The rows below come in pairs that one turn or mirror swaps. Which row does each named row swap with?
The rows were stretched afterwards, more along some directions than others.
J_464: [ 15.3 -17.2   5.7   8.1   8.0 -22.0  -6.9  19.8  -1.4   5.8 -10.5   8.9
  -6.7  -1.7  -0.3 -11.5  -4.3 -28.7  27.6  18.7   0.2 -33.6   1.1   3.0
   2.9   2.0  -8.2  -1.4  -4.7 -10.2]
J_985: [ 25.4 -25.9 -13.8   2.4  -7.7  -7.8  -6.0  14.9  -2.8  -1.5 -11.6  -2.7
   6.1  -6.6  -6.6 -16.5   1.9 -26.2  -7.7  23.3  28.1 -15.0   0.7   0.6
  -5.1   9.4  -5.0  12.6 -10.8  -5.9]
J_519: [ 12.2 -17.9  -1.7  -2.7   6.3  -3.4  -5.4   3.2 -19.2   8.7  -1.4   4.2
  -3.5  -8.6  -4.5 -13.8   1.8  11.2   5.1   4.6  19.3  -1.2 -18.0 -11.7
  -2.6  14.9 -13.9   6.6 -26.2  -7.6]
J_358: [ 16.9 -26.8  -9.6  -3.0  -8.5 -12.1  -4.0  15.1   7.0  -1.8 -14.3  -0.6
   5.0   2.2 -16.8 -18.0   3.8 -30.3  -0.7  15.6  26.0 -13.2   0.9   6.1
  -8.3   1.5 -12.2  16.6  -0.2  -7.3]
J_480: [ -0.8  -7.6 -15.8 -11.6   2.6  -4.2  -7.4   1.8   2.0  10.5 -14.0  13.1
   7.5   7.2  -2.7 -15.8  -8.3 -15.8  16.7   4.9 -10.7 -18.3 -14.7  -5.4
  17.9   9.4 -16.2  18.5 -27.5 -16.0]
J_858: [ -2.1  -1.6  -3.0  -4.7   6.7 -20.3  -0.3  16.3  -0.1   9.2   7.8 -11.9
   2.4 -22.8   8.3  -6.1  -2.0   1.0  14.8  11.7   5.9 -23.6   7.6  -0.3
  -1.4   8.9   1.3  -3.5  -1.5 -10.0]
J_933: [ 13.2 -19.4  -1.4  -2.5  11.3 -13.4  10.2  20.2  -4.0   3.3   5.3  -9.1
   6.1 -12.3   2.3   5.9   5.3   2.7  10.9  14.1  26.5  -7.8 -21.2  -4.3
 -20.7  -2.8  -9.4   0.1 -11.0  -0.2]
J_241: [ -1.9 -16.4   4.9  12.0   0.0 -14.9 -10.9  20.2 -10.5  25.3 -14.5  -1.9
   1.4   2.3  -9.6 -21.6  -4.3 -29.9  22.9  18.0  14.5 -31.7  -1.3   0.2
  -7.9   6.2 -15.5   2.7  -3.0  -9.4]
J_30: [ 15.5 -13.6 -10.8 -11.1   6.7  -5.6  -0.4  -5.3 -14.2  -3.7   0.1   7.8
  -0.1 -17.3   6.5  -3.9  -0.4  12.3  -2.2  -0.3  12.9  -5.3 -15.6 -12.7
   7.8   6.2  -6.4   6.4 -29.5  -5.8]
J_21: [ 13.3 -25.7 -11.1   0.6  -3.4 -28.3 -11.5  20.0   4.5   7.3  -1.8   0.7
   0.8   8.0   0.4 -17.8   7.2   0.0  27.6  34.1 -15.8 -17.9   6.7 -13.1
  -9.4  12.7  -3.1  10.8  -8.4  -9.3]
J_214: [ 13.7 -19.2  -3.9  -0.4  15.0 -14.0  13.1  24.3  -3.3  -0.3   0.4 -13.6
   4.6  -7.8  -3.6   3.7  11.3 -11.8  12.9  17.8  27.3  -7.8 -15.0  -0.2
 -18.7  -5.6  -3.5  -3.3  -4.0   6.3]
J_593: [  3.2 -16.2   5.8   2.0   5.7 -15.5 -11.9  11.3  -5.6  15.6  -9.7   2.0
  -3.0 -11.1 -11.2 -16.4 -11.3 -34.1  25.5  23.8  14.4 -35.8  -0.6   5.8
  -3.8   9.8 -10.4  -1.3  -5.4 -13.9]
J_17: [ 21.4  -8.4  -5.9  16.7   3.5  -9.9   5.5  18.7  -0.7  18.4  -6.2  -1.3
   4.1   4.1   7.3  -3.1  -3.9  -4.9   7.0   9.9 -12.6 -23.2  -2.4  -7.8
   7.3  16.0   8.5   6.7 -14.3 -16.5]
J_936: [  7.1 -16.7 -11.4   0.1  -7.2  -8.3   7.3   5.4  -8.3  21.4  -0.3  -6.1
  15.9   1.7 -12.2  -2.8  -1.5 -13.0  15.5   2.8   0.2  -5.3  -7.1 -24.4
 -10.8   5.0   9.8  15.3 -19.4  -3.3]
J_922: [ 17.9  -8.7  -8.6  -2.3   3.3 -10.4   2.7  20.0  -7.1   0.2  -8.0   4.7
   4.3  -7.2  -3.2  -3.5  17.2  -2.0  -2.4   7.6 -10.9 -18.4  -1.9 -24.4
   0.9 -11.5 -10.6  -1.8  -4.4   3.5]
J_672: [ 13.4 -23.0 -13.8  -2.9 -12.3  -3.5  -9.2  16.9  -2.3   7.2 -11.7   0.1
  11.8   6.5 -18.3 -30.9  -2.3 -25.2  -7.8  21.1  30.8 -12.8   1.3  -1.5
  -8.2  15.8 -13.9  18.1 -12.3  -8.3]
J_453: [ 20.6 -31.0 -13.2  -0.6  -7.9  -5.7  -6.3  24.5   0.7   4.4 -12.2   1.8
   5.1   6.3 -12.3 -18.1   2.4 -20.8  -6.7  23.8  23.8 -14.0  -5.2  -1.0
  -4.8   1.8 -16.5  19.7  -3.6 -12.7]
J_104: [  7.7 -12.0  -8.1 -18.0  -2.6  -7.2  -5.8  -2.3   5.2  12.5  -8.9  19.1
  14.0   8.7  -1.9 -15.1 -11.9 -18.5  16.4   2.7  -5.6 -13.6 -16.2  -6.0
  20.6  17.2 -13.3  18.2 -24.4 -18.3]
J_734: [  9.2 -19.2  -8.2  -8.0  11.7  -5.3   6.1   2.4 -25.1   6.1  -0.2  -3.0
  -2.2 -18.3  -6.8  -5.1   3.8  12.2   5.0   1.9  26.4  -3.7 -21.5  -3.3
  -2.6   1.0  -5.8   6.6 -29.5  -8.1]
J_783: [ 22.4 -20.0  -2.8  12.6 -10.0 -15.7  -0.5  -5.5  -7.4  -7.0  -7.4  -6.2
   3.9   7.5 -17.6  -9.9  -0.3 -15.0  -2.8   3.7   3.9  -8.8  -9.5  -1.9
 -14.5  -7.3   4.4  -0.4 -15.1   5.0]
J_97: [  5.2 -21.1  -8.8 -12.6  -0.7 -21.6  -7.7   6.3  -5.0  15.6 -14.1   4.6
   0.6   2.7  -3.2 -17.9  -5.5 -16.0  12.7  19.4  26.4  -8.1 -18.2   7.5
  -3.6  12.9 -17.8   7.2 -17.9 -16.3]
J_588: [ 11.8 -11.6  -8.3 -11.8   5.0  -8.0  -2.1  20.7  -9.5   7.4  -3.2   2.9
  -3.1  -6.8   3.3  -8.3  22.7   6.9   7.2  15.2  -5.0 -18.6   3.4 -26.8
  -3.2  -8.5 -13.1   3.3  -3.4  -6.0]
J_343: [ 17.4 -24.8  -9.8   3.8 -14.9 -16.2  14.0  14.0  -1.3  11.6   7.7  -6.4
  25.0   5.0 -13.0  -5.6   1.0 -13.3  18.8   2.3   0.2 -11.8  -9.1 -22.4
 -13.8  -0.6   5.4  20.3  -8.3  -5.2]
J_276: [  6.3 -12.6   1.2  -8.9  11.5 -19.6   9.9   9.7   7.2  -5.3  -5.8 -12.4
   3.7 -10.6   4.5   5.0   9.9  -9.8   7.7   3.5  19.8  -6.6 -16.6   1.5
 -12.1  -9.2  -7.9 -10.3  -3.6  -2.2]
J_56: [ -6.4  -7.5 -14.6 -12.6  -3.5 -24.2 -10.2   8.0   7.4   4.7 -19.5  -0.3
   2.9   4.6   2.3  -9.7  -1.0 -11.8  -1.2  12.0  17.5  -9.3 -12.9   1.4
   8.5   5.7 -21.9  -4.3 -11.4 -10.6]
J_897: [  4.7  -9.0 -15.3 -10.3  -0.6 -10.7  -9.7  13.3  -4.8   0.9  -7.4   4.6
   1.8 -14.4   6.2  -1.1  17.8   0.5  -5.7  12.8  -1.5 -13.6   1.0 -30.0
  10.7  -5.8 -19.3  -6.2  -9.4  -5.1]
J_23: [ 10.6 -20.5 -10.9  -7.3 -14.4 -25.8  11.5   4.2  -3.5   0.2   6.8  -8.9
   8.3  -5.3 -10.9  -4.2   2.4 -12.7  10.0   2.9  -5.3 -16.2  -9.3 -15.6
   2.0  -2.2 -13.8   4.6 -12.9  -5.6]
J_369: [  7.5 -10.0  -7.9 -13.5  -5.0  -1.0  -7.4   3.9  -4.7  15.4 -15.2  16.2
   7.3   4.8  -4.0 -19.5 -10.2  -7.8   9.4  10.4  -7.0 -23.1 -14.9 -14.6
   9.9  19.4 -20.1  21.0 -27.5 -20.3]
J_84: [ 14.4 -20.5   4.2   1.5 -14.8 -19.5  -2.9  18.1  -3.0  10.5   4.0   5.7
   0.0   0.1  -9.2 -10.2   0.7   3.5  24.5  23.4  -5.1 -30.1  -1.9  -3.5
  -1.7   4.9  -6.3   8.6  -4.4 -16.4]
J_100: [ 13.4 -26.8 -13.7  -4.5  -6.8 -33.0 -12.0  20.6  14.1   5.3  10.0  -2.8
   3.0   5.6  -1.1 -10.7   6.0   0.5  25.7  30.6 -11.3 -15.8   5.3 -16.7
  -5.0   2.5  -5.7   7.7  -6.8 -12.7]
J_119: [ 15.3 -23.4  -7.7  -4.4 -21.5 -31.1  11.9   6.0   5.4  -5.1  -1.0  -5.2
  14.8  -6.3  -6.4   4.3   1.4  -1.4   3.6   1.5  -9.2 -21.4  -9.8 -27.2
  -6.6  -1.9 -19.8   1.6 -15.3  -3.3]
J_296: [ 11.0 -12.8  -0.8  -5.8  18.5 -12.0  12.1  17.7   2.1  -5.9   4.2  -7.4
   0.7  -5.7   2.7   2.2  11.4 -14.5  14.1  14.2  15.5 -10.4 -15.7   3.7
  -7.5  -5.1  -1.1  -9.0   7.3   0.0]
J_495: [  2.5 -11.8 -15.5 -12.5   5.6  -8.3  -5.2  21.4  -7.3   6.5  -6.2   4.0
  -1.4  -8.6  -1.9  -4.6  19.5   7.5   2.8  15.7  -3.4  -9.9   2.3 -25.2
  -5.1  -8.0 -19.2   4.3  -5.2  -3.7]
J_964: [ -3.6 -17.6 -14.9 -11.5  -1.3 -21.9  -9.4   7.0  -2.5  12.5 -17.7   0.6
   0.2  -2.0  -2.3  -7.1  -9.8 -10.5   0.3  14.7  25.4  -8.0 -20.3  -2.8
   2.2   5.9 -15.1   0.3 -17.6 -17.6]
J_702: [ 15.1 -32.8 -17.1  -2.3  -4.2 -29.5   3.2  16.1  17.8  -3.3  -0.8  -8.2
  13.5  12.7  -1.5 -14.2   9.0 -15.1  19.8  15.5  -5.6 -14.1   7.5   0.0
  -7.3  -2.6  -3.1  12.7   4.1  -7.6]
J_78: [ -9.6  -4.9  -6.1 -11.1 -10.6 -15.6  -4.3   5.7  -1.0  11.0 -14.3  -4.2
  -1.9  -5.5  -8.5  -5.5  -0.6  -6.9  -3.1   8.9  27.6  -6.1 -19.3   2.7
   2.8   6.9 -15.9  -1.4 -12.3 -11.9]
J_805: [  0.2 -10.6 -11.1 -10.7  -9.6 -28.5  -7.0  11.9  11.0   1.5 -18.4   0.1
   7.4  -3.7  -1.2  -5.1  -5.4  -8.4   2.4  12.2  16.8 -11.9 -18.4   5.0
  -0.2   6.6 -22.5  -4.3 -14.5 -13.6]
J_994: [ 32.8 -16.8  -2.5   9.6   9.6  -7.5   7.8  22.7  -1.1   7.4   1.9   5.5
   5.2  -6.1  11.4  -3.5  -8.2   0.0   9.2  15.8  -5.0 -28.1  -6.0  -7.8
  -3.1  18.0   7.0   9.6 -19.1 -17.0]
J_461: [ 25.1 -26.7 -11.3  -3.9 -10.0 -10.9  -5.3  13.7   6.7  -0.3 -15.1   6.3
   6.7   5.7 -11.0 -23.0  -4.0 -31.9   1.1  16.3  21.8 -17.7  -1.6   6.0
  -0.5   5.0 -15.8  19.0  -9.1 -18.9]
J_708: [ 16.1 -16.7  -8.4  -3.3 -19.4 -19.8   7.0   8.1  -7.5  -3.0   0.1  -6.0
  -3.0  -0.8  -7.9  -7.8  14.5  -4.0   4.0   6.3  -8.5 -22.6  -5.3 -13.9
  -2.7  -0.1 -10.5   5.9  -5.5  -3.2]
J_81: [ 19.6 -44.8  -8.1  -5.9   2.4 -17.1  -4.0  23.8  -7.4   2.3 -12.8  -8.1
  12.5  -4.5  -8.8 -19.2  -3.2 -11.2  18.3  23.1  28.8 -21.4 -26.1   1.7
 -19.8  13.1 -15.5  14.0 -23.4  -8.4]
J_534: [  4.2  -8.0 -13.1  -4.7  -1.8  -6.2  -2.7  28.1  -1.7   2.4  -5.9  -1.2
  -1.6  -2.6  -3.4  -4.4  28.3   6.0  -3.7  15.3  -7.9 -14.0   3.1 -23.1
   2.2 -11.8 -16.0  -2.7   8.1  -3.6]
J_944: [  9.1 -30.5 -12.7  -4.2 -16.2 -13.4  -4.0  13.4   3.4   8.1 -13.0  -6.4
  14.2  -0.9 -19.7 -25.4  -2.9 -28.3  -2.5  18.1  29.0 -14.9   6.5  -5.7
 -15.6  11.4 -18.6  21.0  -8.2  -9.3]
J_508: [  5.6 -24.1 -13.2   3.6  -4.1 -12.3  10.1  12.6 -12.7  24.6   8.6 -10.4
  13.9   4.3 -11.1  -8.4   6.2 -12.6  28.6   4.4   5.7  -8.4  -7.7 -22.1
 -11.4   0.3  10.7  24.9 -11.2   0.3]
J_364: [  9.3 -25.9   0.4  -2.4   5.5 -17.8  -1.1  13.1   9.7   1.6  -5.0  -3.7
  -4.1 -17.3  -4.2   1.3  -1.8  -4.8  16.6  15.1   8.9 -13.0  -4.5 -19.2
  -4.4   8.3 -17.0   7.3 -22.0 -17.1]
J_227: [ -1.3 -10.4  -1.7   0.6 -17.3 -16.7 -11.9   6.5  10.6  12.6  -4.2   9.3
   7.4  11.7  -8.1 -14.8  -2.0 -18.9  10.6  13.0  -7.8 -31.4   4.3 -20.2
  10.6  12.2 -10.7  -5.4  -9.7 -22.1]
J_561: [ 20.7 -24.3 -18.7  -6.8 -12.4 -14.5 -12.0  16.4  11.3   2.9 -13.7   6.4
  15.7   4.1 -13.2 -23.7  -6.3 -28.2   1.3  23.4  18.0 -18.8  -1.5  -3.2
  -5.2   8.1 -17.9  22.3 -13.7 -12.8]
J_756: [ -3.9   1.0  -1.6  -1.6   4.7 -12.4  -3.3  19.9  -1.6   5.6   2.6 -12.2
  -7.8 -12.5   6.7 -12.3   3.5   2.0   8.8  17.2   7.6 -22.6  17.3  -2.5
  -5.0  11.4   0.6  -2.5  -8.6  -6.7]
J_670: [  6.4 -10.8  11.0   8.3   2.6 -15.3  -6.7  13.7  -2.3  18.4 -11.9   5.7
  -3.0   5.1  -0.9 -20.6  -5.1 -35.8  23.3  16.0   5.4 -34.2  -3.7   5.8
  -0.5   5.8 -11.5   4.7   3.9 -16.7]
J_89: [  1.4   6.3   2.1   1.4   3.1 -12.9   6.3  22.7   0.9   3.8   4.7 -14.0
   2.1 -13.5   3.3 -12.5   6.1   2.5   7.9   9.4   2.2 -28.4   9.6  12.3
  -0.6   4.6  -0.7  -1.6  -2.7  -2.5]
J_602: [ -4.2   1.8  -0.8  -1.7   3.4 -12.6  -0.5  24.6  -3.9  15.0   1.2 -10.5
  -0.1 -14.7   5.9 -13.4   4.0  10.4  10.8  15.1   8.6 -23.5   3.2   0.2
  -7.8   8.6  -2.0   2.9  -9.7 -14.3]
J_109: [ 12.0 -18.3  -3.6   7.0   1.7 -12.9   0.8 -11.1  -8.1  -4.7 -12.8  -5.3
   2.3  11.4  -5.5 -12.8   1.6 -31.9   2.9  -2.4  10.8 -10.5 -13.6   7.7
  -3.8  -8.0   0.4  -0.8  -0.2  -0.7]
J_506: [  0.4 -12.5  -2.0   5.6  -9.8 -13.6  -9.6  10.9   6.1  19.3  -0.6   7.9
  10.3  11.9 -10.2 -10.6   3.6 -11.4  16.6  18.5  -9.4 -27.1   3.2 -26.3
  10.9  13.1  -8.2  -2.2 -11.1 -18.8]
J_861: [  6.0 -30.6  -6.9 -11.1  12.1  -9.6  -0.5  15.9  -2.2  10.6 -11.4   3.4
  -6.6 -12.8 -12.5  -6.4   7.9  -3.9  22.1  18.8   7.6 -19.4  -4.8 -16.0
  -2.2   2.8 -25.1   9.5 -22.6 -16.4]
J_826: [ 23.1 -49.8 -13.2  -6.1  -5.3 -16.1  -1.7  23.5  -3.4  -4.4  -5.8  -1.6
  15.8  -3.8  -9.0  -8.5  -5.4  -7.5  10.8  16.2  28.9 -15.4 -29.0  -8.4
 -19.6   2.4 -25.4  18.0 -27.3 -14.7]
J_497: [  6.8 -19.8   3.2  -2.7   9.0 -13.7  -2.3  12.2   1.0  14.6  -4.4  -0.7
 -11.1 -12.4  -3.3  -6.5   7.2  -2.7  31.2  11.9  -2.5 -17.6  -2.7 -14.4
   2.4  10.7 -14.2  10.7  -8.2 -11.4]
J_968: [ 24.5  -9.6  -5.9  14.1   6.4  -8.1   4.5  16.5   7.4   6.9  -4.5  -0.7
   9.7   0.2  11.0  -1.8  -8.2   0.1   0.4  13.3  -9.9 -22.7  -1.2  -8.7
   3.3  19.0   8.4   7.6 -17.9 -16.2]
J_378: [ 16.0 -21.2 -10.5  11.1  -6.4  -8.1  -2.2  -8.6 -13.3  -1.6  -9.3  -0.4
   3.7   1.3 -13.5  -8.6  -0.6 -26.1   2.6   4.9  12.3  -7.6  -8.3 -12.1
 -10.5  -2.3   3.0   1.1 -14.0   1.8]
J_956: [ 15.0 -16.4  -9.5  -9.3   5.5 -14.9   2.8  25.6  -0.5  -1.8  -8.4   4.4
   8.1 -12.8  -4.2  -7.6  19.3   1.6  10.3  16.1 -11.1 -22.9   1.7 -17.5
  -5.6  -6.7 -18.8   3.0  -3.3   0.0]
J_399: [  3.1  -7.6   4.2   7.3  -0.3  -5.5   1.4  14.5   4.9   4.0  -4.2  -7.3
  -1.2  -9.0   9.0   2.8  -4.4   1.6   6.6   6.6  -1.7 -18.0  -2.0 -11.9
  -6.2   6.0 -12.0   0.0  -0.1 -18.4]
J_888: [ 13.5 -26.1   5.2   3.5 -21.5 -30.2   4.5  16.7  12.6   0.1  -3.5   0.4
  13.6  -5.3   2.0  -3.4  -7.1 -21.2  16.7  14.7   3.0 -17.3  -6.9 -20.2
  -8.0   5.7 -20.1   6.0   0.7 -13.7]
J_618: [ 13.3 -25.1  -2.1  -1.0  10.0 -13.0 -13.2  21.0   4.8  11.3  -8.9   0.8
 -13.5 -12.6  -4.2  -8.2   0.1  -5.7  22.8  29.1   8.9 -18.9  -5.7 -15.2
  -4.5  16.3 -18.0   7.1 -18.9 -20.3]
J_584: [ 23.5 -41.4  -9.6  -2.8  -9.6 -16.5   2.3  25.0   2.5  -3.7  -7.0  -3.8
  20.7  -2.9 -12.1 -16.8  -5.1  -6.6  14.7  25.5  23.7 -21.4 -18.0  -3.4
 -25.5  21.6 -21.2  14.8 -24.1  -8.6]
J_471: [ -3.9  -6.0  -7.7  -3.3 -13.2 -23.1 -10.4   4.0   7.2   6.0 -18.8  -0.9
   1.6   4.6  -3.7 -11.1  -1.1 -13.6   0.5  10.5  16.2 -13.3 -13.1   4.3
   0.5   8.1 -19.1  -6.0  -7.2 -11.2]
J_126: [ -0.7 -14.1  -0.7  -1.2  -5.2 -10.7  -8.8  14.3  11.4  14.4   1.5   3.7
  12.8  16.4  -7.5 -13.2   3.1 -14.0  16.1  16.8  -2.3 -27.7  -0.9 -11.5
  12.0   9.0 -10.0  -1.7 -11.3 -19.0]
J_524: [  8.3 -19.0   1.7  -6.2   6.6 -15.7   8.0  18.9  -2.7   6.4   2.4 -11.7
   4.1  -7.8  -0.8   0.0   7.0 -10.2  13.6  18.1  28.0 -10.3 -15.6  -4.4
 -22.3   2.0 -11.0  -0.4  -2.5   1.1]
J_909: [  8.2 -16.0  -4.8  -2.2  12.0 -13.1   6.2  19.5  -2.4   3.2  -1.6  -5.7
   8.0   0.3   7.6   3.7   5.0  -9.4  10.6  13.2  15.6  -3.5 -24.7  -1.1
 -14.2  -6.1  -7.1  -1.4   2.1  -0.1]
J_571: [  6.0 -31.9 -18.1  -2.7  -7.6 -24.8  -9.1  16.4   9.5   8.2   3.6  -6.1
  12.1   7.1 -13.3 -14.0  -3.0  -4.1  27.8  26.8  -5.9 -12.1   3.3  -9.2
 -14.6   1.4  -7.6  16.6 -17.4 -10.7]
J_182: [  7.2  -9.2 -13.7  -9.7   1.1  -8.7  -4.7  23.2  -6.3  14.8  -1.7   1.4
   3.1 -12.1  -3.8  -8.9  19.7   2.8   9.4  18.3  -0.3 -16.1   3.8 -35.5
  -6.6   0.2 -16.2   8.1  -5.8  -2.5]
J_659: [  8.9 -10.0   0.3  -7.6  -7.3 -12.7  -3.1  27.4  -2.5   1.7 -10.4  -2.6
  -0.6 -19.8   9.1 -10.8   1.1  21.0   6.8  33.4  -1.2 -23.6  -2.5 -14.7
 -15.6  21.2 -14.9   5.6 -20.2 -10.7]

Swapped with J_909: J_78
Swapped with J_944: J_956
Swapped with J_922: J_672
Swapped with J_464: J_756
Swapped with J_119: J_584
Swapped with J_734: J_109
Swapped with J_182: J_561
Swapped with J_805: J_524
Swapped with J_670: J_602
Swapped with J_618: J_100
Swapped with J_104: J_936
Swapped with J_97: J_276
Swapped with J_593: J_858
Swapped with J_508: J_480
Swapped with J_23: J_81
Swapped with J_453: J_534
Swapped with J_343: J_369
Swapped with J_783: J_519
Swapped with J_214: J_56
Swapped with J_964: J_296

